One turn or mirror swaps these rows in pairs. Which row does each one swap with?
zimu: .34,-.02,-.25,-.17,-.04,.28,.09,.01,-.14,-.38,.01,-.13,-.06,-.13,.08,-.03,.23,.35,.05,-.35,.13,.03,.05,.00,-.28,-.19,-.05,-.16,.00
Sodig: -.07,.03,.19,.09,.07,-.25,-.18,-.16,-.17,-.15,.00,.17,.21,.03,.00,-.11,.09,-.20,.19,.05,-.42,.09,-.06,.09,.19,.08,-.05,-.04,-.16
nuda: .24,.02,-.20,-.21,-.02,.16,.24,.05,-.13,-.23,.14,-.24,.05,.21,-.20,.05,.22,.41,.17,-.18,.33,.01,-.12,.09,-.05,-.27,-.13,-.22,-.14
kugo: .27,-.02,-.09,-.04,.08,.37,.11,-.04,-.03,-.27,.02,-.19,-.04,-.07,-.12,.11,.08,.26,.17,-.28,.26,.02,-.12,-.03,-.39,-.27,.12,-.21,-.13
Lubab: .01,.06,.20,-.02,-.27,-.27,.15,-.28,-.07,-.19,.16,.23,.16,-.07,-.03,-.09,-.10,-.31,-.01,-.01,-.12,.21,-.09,.20,.37,.05,.10,.11,-.17
Zeren: .23,-.03,-.11,-.19,-.08,.40,.15,.04,-.15,-.24,.07,-.30,-.05,.05,-.05,.04,.19,.26,.22,-.28,.31,.11,-.02,-.03,-.29,-.31,-.07,-.14,-.22
dipa: .14,.07,.19,-.13,-.25,-.04,.21,-.39,-.13,-.31,.03,.15,.02,-.11,.01,-.01,-.19,-.27,.06,-.18,-.14,.22,.09,.17,.36,-.07,.19,.20,-.27
Zok: -.16,-.13,.25,.03,-.11,-.04,.12,-.12,-.16,.00,.19,.01,.19,-.34,-.15,-.07,-.13,-.10,-.09,-.12,-.14,.64,-.12,-.04,.30,-.06,-.01,.04,-.26
piz: .02,-.02,.14,-.01,-.22,-.40,.05,-.02,-.02,-.05,.23,.14,.25,.03,-.05,-.19,.18,-.21,.05,.15,-.05,.14,-.11,.23,.36,.07,-.09,.00,-.11
Zogok: -.04,-.05,.10,.03,-.30,-.22,-.08,-.09,.02,-.25,.25,.17,-.06,-.14,.08,-.13,.18,-.40,.00,-.08,-.07,.20,.01,.10,.21,.12,-.15,-.04,.03
Sovem: .08,.06,.19,.25,.18,-.14,-.26,-.20,-.05,-.21,-.09,.16,.17,-.11,.05,-.03,.09,-.09,.20,-.03,-.38,.03,-.05,.04,-.01,.02,.12,-.09,-.17
fim: .22,-.06,.09,-.10,.15,.27,.10,.09,-.23,-.20,.09,-.31,.14,-.23,-.12,-.07,.18,.40,-.05,-.23,.08,.50,.08,-.21,.02,-.26,-.18,-.15,-.17
Masi: .26,.01,-.18,-.20,.03,.21,.22,.09,-.15,-.22,.13,-.28,.07,.16,-.13,.02,.27,.44,.17,-.17,.29,.04,-.06,.05,-.12,-.29,-.13,-.20,-.14
Fila: -.16,-.10,.26,.05,-.04,-.06,.11,-.05,-.20,-.07,.19,-.08,.20,-.35,-.11,-.07,-.03,-.14,-.13,-.10,-.16,.66,-.08,-.06,.27,-.10,-.07,.02,-.27
Lida: -.01,-.08,.07,-.06,.10,.31,.21,.03,-.28,-.18,.13,-.33,.10,-.27,-.16,.05,.03,.26,-.05,-.29,.05,.59,-.05,-.16,-.01,-.32,-.10,-.11,-.29
fir: .17,.06,-.29,-.27,-.10,.35,.27,.02,-.23,-.17,.00,-.23,.14,.10,.01,.00,.20,.39,.23,-.29,.09,.07,-.15,.13,-.26,-.23,-.03,-.06,-.18
Deka: .30,.08,-.02,-.26,-.10,.35,.32,-.31,-.21,-.42,-.04,-.12,-.10,-.03,-.03,.11,-.13,.15,.14,-.38,.08,.16,.12,.06,.05,-.30,.16,.06,-.29
far: .02,-.01,.10,-.03,-.24,-.40,.09,-.07,-.01,-.06,.23,.14,.22,.09,-.13,-.14,.14,-.19,.06,.11,.01,.11,-.16,.25,.38,.07,-.10,-.02,-.11
mib: .18,-.03,-.18,-.13,-.08,.32,.06,.00,-.09,-.41,.15,-.20,-.22,-.03,.01,.05,.25,.18,.11,-.36,.24,.11,.05,-.06,-.21,-.21,-.18,-.24,.01
mosal: -.03,-.07,.23,.00,-.34,-.25,-.03,-.10,-.01,-.05,.19,.14,.15,-.10,.03,-.18,.09,-.43,.09,.05,-.06,.22,-.07,.17,.21,.08,-.03,.10,-.18
Luva: -.14,.08,-.22,-.32,-.24,.30,.34,-.03,-.28,-.05,.10,-.23,.25,.08,-.02,.04,.00,.30,.15,-.22,.08,.32,-.27,.13,-.11,-.27,-.03,.00,-.30
sor: .06,-.08,.31,.03,-.02,-.15,-.01,.01,-.15,-.07,.16,-.03,.27,-.32,-.08,-.21,.11,-.06,-.14,-.02,-.15,.57,.04,-.08,.34,-.01,-.15,.00,-.15
gupuz: .14,.05,-.07,-.07,.28,.27,-.05,-.06,-.27,-.30,-.09,-.18,.05,.14,-.07,.06,.17,.36,.30,-.21,-.13,-.01,-.01,-.06,-.22,-.23,-.08,-.22,-.19
zukuz: .26,.03,.05,.11,.20,.23,-.05,-.08,.01,-.32,-.06,-.02,.11,-.15,-.05,.09,.08,.20,.23,-.23,.08,-.02,-.11,-.04,-.40,-.20,.30,-.21,-.10
sosi: .26,.09,-.13,-.22,-.02,.36,.32,-.16,-.20,-.39,.06,-.20,-.03,.07,-.10,.13,-.01,.37,.13,-.32,.24,.09,-.04,.01,-.12,-.33,.06,-.11,-.21
Sabur: -.07,.03,.03,-.08,-.33,-.25,.11,-.10,-.12,.00,.10,.18,.31,-.04,.08,-.19,.12,-.24,.11,.01,-.24,.17,-.20,.29,.20,.12,.01,.15,-.15
gadin: -.30,.06,-.03,-.20,-.39,-.07,.23,-.10,-.21,.05,.16,.01,.35,.00,.02,-.09,-.06,-.09,.08,-.04,-.12,.38,-.30,.23,.16,-.06,.00,.13,-.28
gobav: .22,.08,.03,.15,.32,.19,-.17,-.14,-.11,-.31,-.15,-.06,.07,-.04,.00,.07,.14,.25,.26,-.19,-.20,-.03,-.03,-.05,-.27,-.18,.10,-.20,-.19
mok: .03,-.06,.23,.16,-.17,-.24,-.05,-.16,.10,-.09,.12,.23,.14,-.20,-.04,-.10,-.01,-.40,.05,.04,-.10,.13,-.17,.15,.08,.10,.15,.01,-.10
vupod: .00,.02,.10,-.02,-.24,-.37,.17,-.13,-.03,-.08,.23,.15,.18,.11,-.13,-.11,.09,-.19,.08,.13,.04,.10,-.26,.25,.39,.02,-.02,.00,-.10
guzi: .11,-.04,.04,.00,-.26,-.29,-.07,-.10,-.03,-.21,.11,.25,.10,-.26,.16,-.22,.15,-.27,-.07,-.06,-.20,.13,.00,.16,.16,.14,-.01,.04,.03
lemum: .00,-.11,.05,-.10,.05,.36,.23,-.04,-.24,-.11,.12,-.27,.07,-.25,-.20,.06,-.06,.33,.00,-.32,.09,.57,-.09,-.16,-.01,-.31,-.04,-.10,-.28
rafir: .21,.05,-.19,-.19,-.02,.17,.32,-.02,-.13,-.25,.14,-.22,.02,.24,-.20,.07,.17,.38,.19,-.15,.34,.01,-.22,.10,-.02,-.31,-.06,-.19,-.14
kol: .11,.01,.26,.23,.05,-.15,-.16,-.15,.08,-.21,.00,.24,.22,-.24,.00,-.04,.03,-.22,.16,-.03,-.14,.04,-.14,.08,-.11,.03,.32,-.07,-.07

kugo pairs with mok
rafir pairs with vupod
kol pairs with zukuz
Sodig pairs with gupuz
fim pairs with sor
gobav pairs with Sovem
guzi pairs with zimu

One turn or mirror swaps these rows in pairs. Which row does each one swap with?
Bizof: -.19,-.05,-.06,-.01,.16,-.08,-.01,.03,.20,-.12,-.19,-.21,-.08,-.17,.23,-.20,-.05,-.32
pavig: .17,.15,.03,.06,-.05,.09,.01,.07,-.13,.20,.26,.17,.13,.09,-.31,-.09,-.04,.29
mafef: -.16,-.05,-.05,.06,.06,-.08,-.10,.04,.16,-.09,-.22,-.17,-.09,-.05,.29,-.33,-.07,-.26
giv: -.21,-.07,-.05,-.16,.18,-.07,-.04,.03,.16,-.12,-.25,-.07,-.10,-.20,.23,-.08,-.05,-.33
notof: -.23,-.08,-.07,-.15,.14,-.07,.21,.03,.20,-.04,-.10,-.11,-.10,-.15,.24,.19,-.08,-.32
Pag: .13,.12,.02,-.12,-.15,.09,.09,-.02,-.11,.27,.22,.13,.12,.13,-.25,.07,-.05,.32
gif: .16,.03,.04,-.04,-.16,.12,-.15,.00,-.13,.26,-.04,.27,.15,-.03,-.25,.07,-.05,.33
sutem: .21,.15,.05,-.08,-.33,.13,.11,.03,-.12,.21,.14,.02,.20,.01,-.11,.01,.02,.31
sigu: -.15,.00,-.05,-.29,.24,-.07,.11,-.18,.17,-.12,.06,-.05,-.08,-.08,.25,.19,-.09,-.27
diguz: .12,.17,.01,-.26,-.01,.06,.03,-.22,-.06,.14,.33,.15,.13,.15,-.16,.10,-.08,.25
Gul: -.17,-.04,-.08,.06,.15,-.04,.09,-.14,.17,-.20,-.12,-.18,-.08,-.22,.21,.11,-.03,-.33
fozu: .13,.10,.03,.09,-.17,.04,-.18,.01,-.08,.16,.05,.02,.09,.17,-.11,-.42,-.04,.24
kibub: .13,.15,.03,-.14,-.13,.09,-.15,-.05,-.13,.33,.11,.04,.15,.16,-.23,.00,.04,.32
duza: .16,.13,.04,.02,-.12,.08,-.12,-.02,-.11,.19,.15,.01,.16,.11,-.25,-.31,-.02,.31
bigi: -.21,-.10,-.04,-.03,.21,-.09,.22,.06,.20,-.02,-.21,-.16,-.04,-.13,.20,-.19,.00,-.33
Babir: -.21,-.04,-.06,-.18,.17,-.08,-.04,.00,.18,.00,-.24,-.19,-.09,-.13,.27,.11,.00,-.33
gomug: .16,.12,.05,-.12,-.12,.09,-.16,-.04,-.15,.20,.10,.17,.14,.09,-.28,-.20,-.03,.32
Rila: -.16,-.08,-.03,-.12,.12,-.03,.16,.03,.17,-.06,-.31,-.08,-.05,-.21,.26,.17,-.07,-.28
dup: .07,.07,-.02,.45,.14,.02,-.05,-.11,-.07,.22,.21,-.07,.11,-.07,-.19,.03,-.07,.23
fofar: -.15,-.04,-.07,.42,.31,-.08,.01,-.08,.11,.04,.02,-.19,-.02,-.23,.09,.08,-.09,-.12
kavi: .20,.17,.04,.08,-.14,.13,-.03,-.19,-.13,.12,.22,.08,.15,.06,-.28,.00,.00,.31
Babib: -.22,-.06,-.06,.03,.24,-.07,.13,.11,.19,-.14,-.08,-.07,-.10,-.20,.18,.02,-.08,-.38
sut: -.17,-.15,-.05,-.07,.10,-.02,-.05,.05,.15,-.04,-.35,.05,-.06,-.30,.18,.18,-.07,-.26
givid: -.12,-.04,-.03,-.09,-.07,-.02,.22,.08,.14,-.08,-.16,-.19,-.01,-.25,.35,.12,-.01,-.28
dis: .19,.11,.05,-.09,-.17,.11,.05,-.02,-.16,.25,.04,.15,.18,.08,-.24,.07,-.03,.36
nir: .14,.10,.06,-.01,-.07,.06,.10,.00,-.11,.30,.12,.08,.18,.15,-.26,-.30,.04,.28

Rila pairs with dis
diguz pairs with sigu
gif pairs with sut
pavig pairs with Babib
kibub pairs with Babir
bigi pairs with nir

One turn or mirror swaps these rows in pairs. Which row does each one swap with?
valeb: .04,-.38,.24,.14,.15,-.22,.17,-.10,.00,-.15,.12,.01,.11,-.17
depu: -.07,.05,-.09,-.24,.06,-.27,.16,-.02,-.05,.08,.23,-.15,-.09,-.26
vif: .18,-.37,-.20,-.10,.26,.08,.17,-.08,.15,-.22,-.11,.05,-.10,-.10
sapak: .01,.01,.07,.06,.25,-.14,-.22,-.30,-.22,-.23,.18,-.27,.11,.04
Tobad: -.20,.06,-.06,-.35,.11,-.16,-.03,.13,.06,.16,.04,-.17,.06,-.20
lis: -.04,-.25,.10,-.16,-.18,-.09,-.18,.33,-.17,-.03,-.33,-.02,.13,-.09
pepog: -.01,-.24,-.04,-.07,.32,-.24,-.37,-.15,-.09,-.01,-.24,.02,.24,-.14
Fis: .02,-.26,.16,.07,.36,-.04,.07,-.14,-.09,-.21,.27,-.20,.00,-.14
pepu: -.04,-.16,-.15,-.20,.10,-.01,.07,-.38,-.12,-.17,.26,-.10,-.12,-.23
Dad: .09,-.02,-.21,.00,-.22,-.12,-.18,-.01,-.32,-.18,-.28,-.21,-.17,.16
Niro: .06,.12,.12,.15,.16,-.12,-.29,-.29,-.19,-.22,-.06,-.31,.01,.04
siraz: .01,-.20,.06,-.37,.23,-.08,.14,-.02,-.22,-.15,-.05,.07,.32,-.22
kebul: .05,.01,.10,.13,.28,-.13,-.17,-.33,-.17,-.29,.15,-.24,.07,.00
namen: -.10,-.14,-.13,-.01,.08,-.28,-.47,-.05,-.09,.07,.03,-.24,.20,-.03
Leb: -.04,-.07,-.11,.12,-.30,.08,.01,.13,-.09,-.18,.05,.05,-.16,.12
bilu: -.09,-.09,-.15,-.05,-.13,.37,-.12,.11,.06,-.19,-.11,-.03,-.05,.05
Fip: .05,-.14,-.03,-.40,.16,.00,.20,-.03,-.32,-.16,-.02,.06,.24,-.15
Gatub: .17,-.17,.04,.20,-.03,-.12,-.02,-.11,-.16,-.22,-.32,-.14,-.37,.02
dor: .24,-.26,-.14,-.03,.21,-.06,.14,-.05,.04,-.38,-.24,.12,-.16,-.14
tizof: -.01,-.12,-.10,-.06,.07,.41,-.03,.13,.03,-.10,-.21,.03,.16,-.07
Tamu: -.06,.04,-.05,-.35,.00,-.34,.03,.13,-.04,.04,.00,-.24,.01,-.34
teb: .01,-.04,-.11,.22,-.29,-.05,-.14,.16,.03,-.12,.02,-.07,-.12,.11
tobe: -.19,-.17,-.06,-.20,-.02,-.06,.07,-.24,-.17,-.12,.34,-.12,-.11,-.17
tevol: .16,-.20,.00,-.05,.22,-.33,-.14,.06,.05,-.30,-.40,.11,.05,-.13
Rinum: -.05,-.01,-.12,-.25,.08,.28,.03,.20,.11,-.10,-.23,.08,-.05,-.08
Nolob: .09,-.11,-.15,-.15,-.25,-.10,-.36,-.12,-.37,-.24,-.20,.00,.04,.01
fezul: -.10,-.30,.17,-.13,-.18,-.06,-.14,.37,-.13,.00,-.18,-.13,.09,-.07
Zanug: -.09,-.44,.16,-.09,-.06,-.04,-.06,.34,-.07,.02,-.16,-.20,.01,-.06
robud: .17,-.04,.16,.20,.15,-.11,-.01,-.27,-.12,-.20,-.26,-.21,-.27,-.07
zis: .12,-.04,-.14,-.42,.16,-.04,.10,.03,-.36,-.20,.00,.01,.23,-.04
rig: .02,-.05,-.24,-.14,-.03,-.31,-.42,.11,-.02,.04,.07,-.23,.07,.01
vev: -.02,.03,-.25,-.14,.01,-.01,-.22,-.03,-.13,.15,-.21,-.24,.24,.16
Kora: .05,.18,-.11,-.02,.05,-.15,-.37,-.11,-.23,.00,-.12,-.22,.23,.10
bav: .16,-.27,.19,.00,.25,-.04,.13,-.08,.08,-.27,-.22,-.14,-.24,-.26
Muz: .18,-.19,.13,-.20,.27,-.04,.09,.15,.12,-.26,-.03,-.12,-.20,-.30
bomil: .15,-.13,.02,.21,-.05,-.14,-.11,-.17,-.18,-.19,-.31,-.19,-.33,.02

Muz pairs with vev
namen pairs with dor
tobe pairs with Leb
siraz pairs with lis
bav pairs with Kora
kebul pairs with bomil

